[123 109 140 113 128 141 137 120 114 115 144 148 135 128 101 107 124 126
 118 132 118 119 163  92  93 127 117 155 132  74 126  96 166] = H
[135 162 134 185  90 103 121 167 135 145 147 122 121 100 136 107 120  91
  93 128 154 160 115 192 160 124 156 112 104 152  87 138 129] = M
[104 183 116  97 114 123 109 142 111  99 163 123 156 128 120 143 145  82
  86 172 162 165 131  53  72 148  93 115 130  64 119 121 138] = R
[138 144 128 202 116  96 114 163 147 141 136 137 106  99 146 138 131  99
 106 129 149 145 105 206 160 132 155 104 108 180 100 138 106] = N
[124  67 123 109 200 151 133  77 131 112  91 124 112 158 144 189 148 180
 182 117  84  65 140 106 110 135 109 131 155 150 192 122  90] = L
[167  91  92 130 137  76 108 163 193 149  98  79  93 104 114 166 126 158
 162 128 152 149  42 171 169 137 142 124 126 217 108 146 104] = E
gone L: [ 84 124 140 131  67 192 200 182  90 123 155 131 189 148 135  91 144 117
 180 112 110 124 150 106  65 112 158 151 109  77 122 109]  [133]
gone M: [160 185 120 134 100 160 121 138 122 136  93 128 156 154 135 135 104 145
  91 121 167 115 103 112 107 129 192  87  90 124 162 147]  [152]
gone E: [158  42 142 114 149 104  92 193 171 126 137 130 217  76 146 104 162 124
  91 137 152 126 128 108  93 149  98 166 169  79 108 163]  [167]
gone R: [121 128 130  99 162 123 148 104 183 116 109 111 145 165 120 163  64  97
 114  93 123 115 156 138 172  86 119  72 143  82  53 131]  [142]

[120 101 103 120 102] = U
[120 101 103 114 102] = B
[129 165 183 133 130] = Q
[112 131 138 117 113] = C
[125  79  58 125 123] = G
[130 131 132 125 122] = Y
[130 131 132 129 138] = S
[124 131 138 117 106] = V
gone C: [112 117 138 131]  [113]
gone S: [138 131 129 132]  [130]

[108 133 169 125 107 120 115  81 122 115 139 117 116 126 145 136  91 122
 122 127 143 138] -> J
[107 127 122 144 116 116 118 128 136 125  97  85 129 126 136 123 122 111
 138 116 135 133] -> W
[132  98 132 142 106 123 124 124 147 143 120 140 171 125 132 112 144  95
 112 145 118 115] -> Z
[ 99 139 177 171 119 136 139 166 118  71 166 139 167 127 165  70 108 158
 146 202 160 155] -> A
[127 127 113 123 117 116 128 159 123 123 110 122 147 132 125 177 192 138
 133 108 110 136] -> F
[118 121 127 118 123 123 122 109 123 130 106 139 107 122 140  88  77 124
 126 133 126 118] -> K
gone Z: [124 140 118 145 125  95 143 132  98 106 120 132 171 112 124 123 147 142
 115 132 112]  [144]
gone K: [109 107 130 127 106 124 126 122 139  88 122 123 123 140 123 133 118  77
 118 118 126]  [121]
gone A: [158 166  70  99 160 171 108 118 177 155 166 146 127 139 202 139 139  71
 165 136 119]  [167]
gone Z: [120 123 124 118 132 112 144 145  95 147  98 143 132 140 112 142 132 124
 106 115 171]  [125]
gone A: [ 71  99 139 171 118 155 177 166 166 119 160 139 165 158 146 167 136 139
  70 127 202]  [108]

[119 169 120  97] -> D
[160 173  49 155] -> P
[137 140 136 123] -> X
[106 190  89 189] -> T
gone X: [136 123 140]  [137]
gone T: [ 89 189 106]  [190]
gone D: [169  97 120]  [119]

[ 97 120 123 116  92 110 114 157 104  98 161]  fepo
[158 117 117 101 106 114 159 123  90  96  93]  Keb
[154  86 116 114 134 113 123 114 149 155 203]  Zas
[158 140 130 147 123 128 187 131 100 104 192]  Morud
[133 136 101 106 141 120 218 164  82 138 105]  giki
[149 100 112 112 149 118 148 148 194 114 183]  buk
[124 120 125 102 126  99 115 180 178 141 163]  nazo
[155 123 133 149  58 134 132 143 128 113 112]  Maluz
gone Zas: [116 155 203 114 149 114 134 113 123  86]  [154]
gone giki: [120 101 133 138  82 141 218 106 136 164]  [105]
gone giki: [ 82 120 133 218 141 164 105 106 101 136]  [138]

[192 193 172  54]  rupek
[ 60 193  51 187]  zuka
[160 116 176 117]  pof
[122  93 143 211]  Fim
[60 50 51 64]  fubug
[124 167 168  86]  nabe
[ 72 117  51 185]  Datol
[122  93 143 169]  Zosu
gone fubug: [51 64 50]  [60]
gone fubug: [64 50 51]  [60]
gone pof: [176 117 160]  [116]
gone fubug: [50 60 64]  [51]
gone rupek: [ 54 193 172]  [192]

[ 99 137 126 192 195 193 166] : Der
[ 99 137 124 192 195 133 166] : duvut
[ 99 125 124 192 108 133 166] : nipod
[ 77 114 132  76 130 113  86] : sus
gone nipod: [192  99 133 166 125 108]  [124]
gone sus: [114  76  77 113 132  86]  [130]
gone nipod: [125 108 192  99 166 124]  [133]
gone sus: [113 130 114  77  86 132]  [76]
gone Der: [166 137 193 195 192  99]  [126]
gone nipod: [192 166 108 125 133  99]  [124]
gone Der: [193 126 195  99 137 166]  [192]

[ 77  98 112 113 198  66  61 101 129] : bareg
[169 113 169 204  92 187 149 188  62] : lumug
[106 152  95  55  94 185 221 116 176] : kif
gone lumug: [187 149  62 204 113  92 169 169]  [188]
gone kif: [116  94  55 106 152 221 176 185]  [95]
gone bareg: [ 61 113  77 198  66 101 129  98]  [112]

[129 117 128 134]  Gogav
[129 117  93  92]  vig
[129 117 181 102]  rig
[136 117 157 128]  peti
[110 118 109 132]  Kogod
[122 117 187 132]  surip
[150 117  74 107]  Gadof
[148  82  81 116]  Dosi
gone Dosi: [ 82 116 148]  [81]
gone Gogav: [134 117 128]  [129]
gone Kogod: [132 118 109]  [110]
gone peti: [128 157 117]  [136]
gone vig: [129  93 117]  [92]
gone peti: [117 136 128]  [157]
gone vig: [ 92  93 117]  [129]

[128 109 106 108 138 114  96  92] -> Sonor
[132 142 129 152 101 134 142 153] -> vagap
[122  97 106  83 138 114  96  92] -> Bibas
gone Sonor: [128 114 109 108  96 138 106]  [92]
gone Bibas: [ 97 106 114 138  92 122  83]  [96]
gone Sonor: [128 138 108 114 106  92  96]  [109]

[128 129 196 138 188 177 193 187 182 190 199 195 185 189 192 193] = lopu
[129 128 128 127 128 129 128 186 186 183 185 190 194 188 180 181] = Gar
[176 189 187 187 187 166 180 188 189 182 191 177 193 178 183 184] = femu
gone Gar: [185 128 129 128 180 127 194 128 128 183 186 188 186 129 190]  [181]
gone lopu: [185 177 190 195 187 193 182 138 188 193 199 128 189 129 196]  [192]
gone lopu: [177 187 190 193 193 138 185 182 188 189 128 199 129 196 192]  [195]
gone femu: [183 187 193 176 180 189 191 182 188 178 166 187 187 177 189]  [184]
gone femu: [166 180 187 189 176 187 193 188 183 178 187 191 189 184 182]  [177]
gone femu: [189 187 166 176 187 182 184 191 193 180 183 178 187 188 189]  [177]

[108 121 129  93 164 157 114 160 102 132 190 150 123 127 157 121 147 205
 126 125 123 163 107 126 192 149 124 210 161  98 125 119 137 125 102 114
 111] = bepin
[108 121 129  93 164 157 114 129 102 132 190 150 123 127 157 121 147 205
 126 125 170 141 122 118 182 140 120 158 134 154 120 130 118 116 139 137
 122] = fuf
[ 93 129 136 104 117 154 104 122 103 125 118 130 102 135 126 127 112 118
 115 132  92 142 115 140 115 131 126 133 144 105 137 136 136 126 108 114
 115] = posik
[116 125 132 114 121 127 115 113 115 128 117 128 108 127 113 126 115 111
 127 128 115 124 114 133  99 122 127 114 127 116 127 125 132 129 122 125
 129] = togub
gone togub: [127 128 114 127 127 129 127 113 127 132 128 115 115 122 117  99 127 116
 128 115 116 113 108 129 132 125 115 133 125 111 122 114 126 125 121 114]  [124]
gone posik: [104 108 142 133 129 126 127 122 125 137 115 136 115 117 104 130 105 131
 140 135 136 132 103 112 144 118 126 115  93 115 154  92 102 118 136 126]  [114]
gone fuf: [125 170 108 126 147 129 120 164 205 137 102 118 141 121 118 130 134 123
 150 116 114 120 121 154 139 190 127 122  93 157 182 122 140 158 157 129]  [132]
gone bepin: [157 123 192 127 125 107 190 121 137 150 102 210  93 114 205 123 126  98
 126 111 163 125 157 124 119 108 102 121 149 147 129 164 160 132 125 114]  [161]

[159  93 104 125 177 126 112 173 139 178 145 144 198 159 156 130  92  89
  90 141  98 155 110 171 133 151 119 112 117 104 104 162 141 170  79 113
 113 105 107] -> muzip
[115 152 104 139 145 148 108  82 186 183  81 117 112 127 103 185 103 163
 125 106 107 150 114  99 135 120 119  97 158 104 198  83 124 185 138 122
  89  97 135] -> nemob
[182 154 141  87 149  98 182  40  77 143 151 149 125 140 118 142 168 125
 166 165 160 141 131 134 111 134 120 141 134 126 118 157 141 138 114 109
 183 143  85] -> pivi
gone pivi: [126 131 120 143 166 118 114 118 182 134 160 143 182  40 134 149 142 111
 151 141 125 109 141 141 125 149 138 134 140  77  87 165 183 157  98 154
  85 141]  [168]
gone muzip: [177  89 113 155 170 171 139 112 159  79 112 113 117 198 178 104  98 159
 173 151 107 141 130  92 105 104  93 104 133 110 126 119 125 162 141 144
  90 156]  [145]
gone nemob: [198 148 124 103 107 117 122 185 139 135  82  99 120 145  97 112 163 183
 186 150 125 103 115  97 119 108 114  89 104 106 104 152 127 185  83 138
 135 158]  [81]
gone nemob: [145 107 103 198 114 106  99  97 138 115 103 104 183 163 135 122  82 120
 158 139 108 119 150 135  81 152  83  89 124 185 125 127 104 148 185  97
 117 112]  [186]

[127 128 143 126 125 126 124 135 128 139 117 128 131 117 129 125 142 120
 121 132 122 126 131 118 124 127 118 116 132 125 127 120 132 132 126 139
 123 139 124 120 123 122 128 124 121 127 122 126 120 140 139 125 118 128
 127 133 125 118 117 118 130 137 124] -> Dek
[141 125  95 100 119 104 123 105 126 116 139 125 124 106 142 132 126 119
 178 161 128 124 113 107 150 142 154 220 145 139 156 117 155 145 160 122
 157 113 144 135 138 134 133 136 155 128 131 126 157 123 122 120 122 149
 139 113 124 167 110 157 143 118 126] -> med
[131 130 101 110 123 115 109 107 129 110 127 129 124 126 133 121 122 136
 140 119 137 126 122 118 129 120 140 147 118 137 130 120 122 123 136 121
 129 114 129 136 120 128 125 143 146 132 143 128 133 114 118 126 141 126
 129 117 122 148 127 151 121 120 137] -> nef
[130 135 108 110 124 122 111 109 129 113 117 123 130 118 136 118 130 124
 135 123 127 127 124 114 130 118 123 138 114 131 137 120 131 124 134 125
 125 119 125 123 123 128 122 142 139 133 134 125 124 127 121 124 126 128
 128 123 125 130 118 135 123 123 129] -> zated
[124 120 144 151 160 172 154 139 132 118 129 111 121 153 111 128 129 140
 115 108 119 144 101 185 129 128 112  89 105 136 117 175 119 112 125 123
 119 122 125 128 142 148 118 157  87 138 122 130 116 129 122 121 146 118
 128 142 153  94 167 111 115 128 136] -> mevag
[126 158 127 134 128 153  94 112 144 108 110 146 144 173 138 112 121 157
 120 106 152 128 176 123 119 108 124 112 108 126 122 116 113 117 123 123
 117 132 118 121 107 118 123 137 166 137 165 126 119 114 117 148 150 119
 124 136 118 140 147 141 115 131 148] -> Dideg
[125 120 138 141 144 142 152 141 129 121 133 116 121 137 117 133 129 134
 116 114 119 135 104 160 128 135 116  98 113 130 116 151 121 116 128 126
 122 121 126 128 139 141 119 138  92 130 122 132 118 127 124 121 134 121
 128 132 141 100 149 116 118 128 129] -> vebag
[129 132 117 118 124 125 112 115 129 119 118 127 129 122 131 119 129 125
 128 121 129 126 129 115 127 117 123 125 117 128 131 119 127 124 128 126
 123 125 124 125 120 124 124 133 135 133 131 125 123 127 124 127 125 126
 127 126 125 128 120 130 125 126 128] -> vadu
[127 118 115 120 130 119 158 125 127 125 150 116 120 120 115 140 129 124
 126 124 122 129 103 134 140 143 123 113 120 133 122 140 128 120 131 123
 131 118 134 137 148 146 123 137  99 131 121 131 127 130 125 121 129 126
 131 122 142 109 127 121 127 122 126] -> sifa
gone zated: [138 111 123 135 125 125 135 136 128 123 130 124 130 120 124 129 127 123
 122 119 134 124 142 124 125 125 108 125 133 110 123 123 117 139 123 130
 118 128 126 131 130 124 121 123 127 130 128 124 118 118 123 127 134 114
 131 118 113 109 135 122 114 129]  [137]
gone med: [167 138 113 141 145  95 126 128 124 123 113 160 155 123 117 107 122 143
 126 220 106 135 145 139 150 139 142 133 142 132 178 122 139 161 128 113
 116 157 124 118 126 125 122 157 110 119 105 136 144 131 149 156 134 124
 125 154 157 119 155 126 120 104]  [100]

[107 149 148 108] = pored
[107 154 148  65] = kemo
[107 108 148 155] = lekos
gone pored: [149 108 148]  [107]
gone pored: [108 149 107]  [148]
gone pored: [108 148 149]  [107]
gone pored: [108 107 149]  [148]
gone lekos: [148 155 108]  [107]
gone pored: [107 108 149]  [148]
gone kemo: [ 65 107 148]  [154]

[189 106  62 121 186 111 141 202 109] -> dum
[ 67 163 102  91 154 178 122  82  83] -> dasav
[ 67  78  82 176 147  79 181 123 176] -> sizi
gone dum: [189 121 141 202 186  62 109 111]  [106]
gone sizi: [ 67 181 176  82 147  78 176 123]  [79]
gone dasav: [154  83 102  91  67 163 178 122]  [82]

[108 140 129 132 122 123 127 122 114 133 129 132 120 124 134 124 133 129
 148 145 103 130 130 119 129 142 131 119 118 116 135 138 145 129 127 136
 116]  rivib
[142 128 122 160 195 111 110 106 137 135 121 179 122 120  63 129  56 135
 108 149 107 135 137 134 137 124 135 140 131 144 126 126 125 131 128 131
 133]  lilef
[142 128 122 160 195 111 138 106 137 135 121 179 122 120  63 129  56 135
 162 149  94 172 175 163 159 115 147 166 140 216 117 121 124 144 127 136
 145]  pim
gone lilef: [128 120 134 137 121 131 124 125 131 128 135 179 131 137 160 137  63 122
 133 108 135 129 149 110 126 126 142 144  56 140 122 135 135 106 195 107]  [111]
gone pim: [175 162 106 216 142 127 135 121 135 120  63 147 122 117 129 144 160 111
 179  56 166 115 124 122 172 145  94 149 137 159 128 136 140 163 121 138]  [195]
gone pim: [160 162 140 122 135 159  94 106 138  56 128 115 111 124 117  63 179 137
 129 144 121 195 166 149 147 120 122 135 136 145 175 127 172 216 142 121]  [163]
gone lilef: [ 56 135 131 126 135 122 124 133 142 137 149 134  63 129 131 126 135 128
 160 131 120 108 140 195 111 107 137 122 144 179 135 110 125 137 121 128]  [106]
gone rivib: [119 135 123 122 148 108 133 114 133 145 129 129 127 130 127 134 129 136
 122 116 129 145 132 140 129 142 116 124 119 132 118 124 131 120 130 103]  [138]
gone lilef: [133  56 121 134 144 129 125 120 149 122 140 137 135 128 137 131 160 135
 131 108 131 142 195 124 135 110 111 126 128 126 122 179  63 107 135 137]  [106]

[100  82  92  97 120 127] -> lisat
[100  84  92  97 120 127] -> zamil
[100  82  92  97 130 134] -> mozes
[ 92 121 137 181 163  78] -> Gak
[163 121 198 160 126 115] -> vipo
[163 121 198 160 126 104] -> rudu
[152  59 139 141 181  73] -> Zal
gone zamil: [ 97 120 100 127  84]  [92]
gone lisat: [ 82 127  97 100 120]  [92]

[ 79 101 148 197 165] : deme
[162  94  76  93 152] : met
[109  94  76  93 152] : Nuti
[134  90  90 134  91] : lari
gone Nuti: [109 152  93  76]  [94]
gone Nuti: [ 76  94 152  93]  [109]
gone deme: [ 79 165 148 101]  [197]
gone lari: [134 134  90  90]  [91]

[185  79 171 107 132 139 160 186  72  62 186] : sop
[152 141 133 127 153 104 119 118 106 102  91] : Gizi
[217 216 144 130 101 104  75 177  90  71  93] : Vegu
[112 169 109 135 122 121 123 103 147 150 115] : kef
[102 171 122 142 124 119 120 119 144 136  96] : pif
[132 136 127 136 128 109 136 134 126 124 111] : tamu
[ 87 113 123 150 145 132 188  90 150 157 157] : Vomon
gone pif: [102 122  96 119 124 119 120 171 136 144]  [142]
gone pif: [120 122 144  96 119 124 102 136 119 142]  [171]
gone Vegu: [130 101  75  71 177  93  90 216 104 144]  [217]
gone Gizi: [118 153 102 104 106 133  91 127 141 152]  [119]
gone tamu: [136 124 136 109 128 136 132 127 126 134]  [111]
gone sop: [139  79  72 160 132 186 107  62 171 186]  [185]
gone Gizi: [106 127 118 141 133 153 104 119  91 102]  [152]

[130 132 147 146 203 199 203 200 204 205] -> puvam
[204 132 147 146 174 199 203 200 204 205] -> daros
[130 132 147 131 150 151 147 146 150 187] -> Boga
gone Boga: [151 146 150 187 150 130 131 147 147]  [132]
gone daros: [204 204 199 146 147 132 174 203 200]  [205]
gone puvam: [132 204 130 199 200 203 205 147 203]  [146]
gone puvam: [205 199 147 130 132 203 200 203 146]  [204]

[208 127 160 115] = kofu
[206 127 205 115] = sevos
[126 127 160 116] = zab
gone zab: [160 126 116]  [127]
gone sevos: [127 205 206]  [115]

[115  81 129  80]  vidis
[ 72 139 105 101]  Kolu
[115  81 129  97]  Lazi
[ 72 119 105 101]  liti
gone Kolu: [105  72 139]  [101]
gone vidis: [115  80 129]  [81]

